In the data rows, zero lies at 4.5, halfway between 4 and 5.
Here are some numbered points:
[9 7 2 4 5 2 3 2 4 4 5 3] 0
[6 9 6 1 3 5 3 8 4 6 3 1] 1
[0 2 3 4 5 7 6 5 5 5 4 5] 2
[3 0 7 6 4 6 5 3 6 4 4 5] 3
[4 1 3 9 5 3 5 5 6 4 4 3] 4
[5 0 5 8 4 4 5 3 6 6 4 3] 5
[6 1 9 3 4 3 7 0 4 3 6 6] 6
[2 0 7 3 4 4 7 5 6 5 4 5] 7
[9 7 4 1 7 4 1 2 3 6 5 3] 8
[9 9 3 2 6 4 1 3 2 5 5 3] 9
[9 6 3 5 4 5 2 1 4 5 4 4] 10
[3 4 4 6 3 3 6 7 4 3 6 6] 11
[9 7 3 4 3 3 4 3 3 5 6 4] 12
[9 8 4 7 6 2 2 4 3 2 4 6] 13
[4 7 1 8 3 5 4 6 6 2 4 5] 14
[2 0 4 5 5 5 6 6 6 6 4 3] 15
[0 5 5 0 4 6 6 8 5 6 5 6] 16
[2 1 8 4 4 7 6 2 5 7 4 3] 17
[8 9 0 0 7 4 3 7 3 3 5 6] 18
[3 1 3 8 4 6 3 3 5 5 5 6] 19
[2 4 8 9 4 5 4 3 6 4 3 4] 20
[9 9 2 0 6 3 3 5 1 4 5 4] 21
[7 6 7 2 3 6 5 0 5 6 5 3] 22
[8 3 7 5 5 5 4 0 5 6 4 4] 23
[1 3 4 5 4 2 6 9 5 3 4 5] 24
[2 8 2 8 4 5 1 4 5 5 4 7] 25
New points follow, each followed by the numbers of its two nearest points above, looking only along the 3 directions in which the numbered points spread most, nearest first.
[1 4 4 5 4 2 7 9 5 3 4 5] 24 11
[1 5 6 5 2 3 6 8 4 4 5 6] 24 11
[0 2 5 3 4 4 7 8 5 4 4 5] 2 24
[2 5 6 8 3 5 2 6 4 5 3 8] 11 4
[1 3 6 5 4 7 5 4 4 3 6 7] 15 2
[2 4 3 7 3 6 4 5 6 5 3 6] 11 4
[0 3 5 3 4 4 7 8 5 4 5 5] 2 24
[9 9 5 1 3 4 3 4 6 5 3 2] 8 9
[0 3 6 5 5 5 6 8 5 5 4 3] 2 15
[9 5 5 5 5 5 2 2 2 2 5 7] 10 0
[9 8 6 0 4 6 4 2 4 6 4 3] 8 22
[0 2 5 5 4 5 5 8 6 5 4 5] 2 24
[7 6 9 0 3 5 4 2 4 6 5 5] 22 8
[0 1 8 7 5 4 5 5 5 4 4 6] 15 3
[6 2 7 4 4 2 6 1 7 5 4 2] 6 23
[8 6 9 0 4 4 4 2 3 7 4 5] 22 8
[9 8 4 2 3 6 2 1 3 5 6 6] 8 12
[9 6 0 7 7 2 3 4 5 2 4 4] 13 0
[1 8 3 7 4 6 4 6 6 6 4 1] 11 14
[4 4 0 0 6 6 2 9 4 5 4 9] 1 16
[9 6 7 2 4 5 3 0 2 5 5 6] 22 8
[0 0 7 5 5 5 6 6 6 4 5 5] 15 7
[9 7 4 0 6 6 2 0 4 6 4 3] 8 9
[0 3 5 6 4 5 6 7 5 4 5 5] 2 24
[9 5 0 3 6 7 3 3 2 4 6 5] 12 0
[0 2 6 5 5 4 6 8 5 4 4 5] 2 24
[0 4 3 5 4 7 5 8 5 4 5 5] 24 11
[6 8 2 3 4 9 2 1 4 7 5 4] 12 0
[0 2 5 6 5 4 6 7 6 5 3 5] 2 15
[1 0 7 6 4 3 7 6 4 4 5 5] 15 2
[9 9 4 4 6 4 1 2 3 3 5 5] 0 12
[9 3 5 0 4 5 5 1 3 5 6 6] 22 8
[7 3 5 2 7 7 2 0 6 6 3 3] 22 23
[1 2 5 4 4 5 7 4 6 5 5 4] 15 7
[7 4 7 3 6 7 3 0 5 7 3 3] 22 23
[0 4 6 6 5 2 6 9 5 3 4 5] 24 2
[5 8 2 5 3 8 3 2 4 5 6 5] 12 0
[2 1 8 1 4 3 7 6 6 5 4 4] 7 17
[0 2 5 6 4 4 6 7 5 5 5 6] 2 15
[9 5 8 0 5 4 4 0 4 7 5 2] 22 8
[4 3 9 5 4 6 4 0 5 5 5 7] 6 23
[9 7 2 5 4 6 2 2 3 5 5 5] 0 12
[3 6 5 4 2 8 4 3 4 6 5 6] 11 15
[0 2 6 6 5 6 5 4 6 5 3 4] 15 3
[9 7 1 4 7 5 1 1 4 4 4 4] 0 12
[1 3 1 3 4 7 6 6 5 4 5 8] 24 11
[8 9 3 0 4 7 2 1 3 6 5 4] 8 9
[1 2 8 5 4 5 7 6 4 4 4 5] 15 7
[1 3 5 6 3 4 6 8 5 4 5 6] 24 2
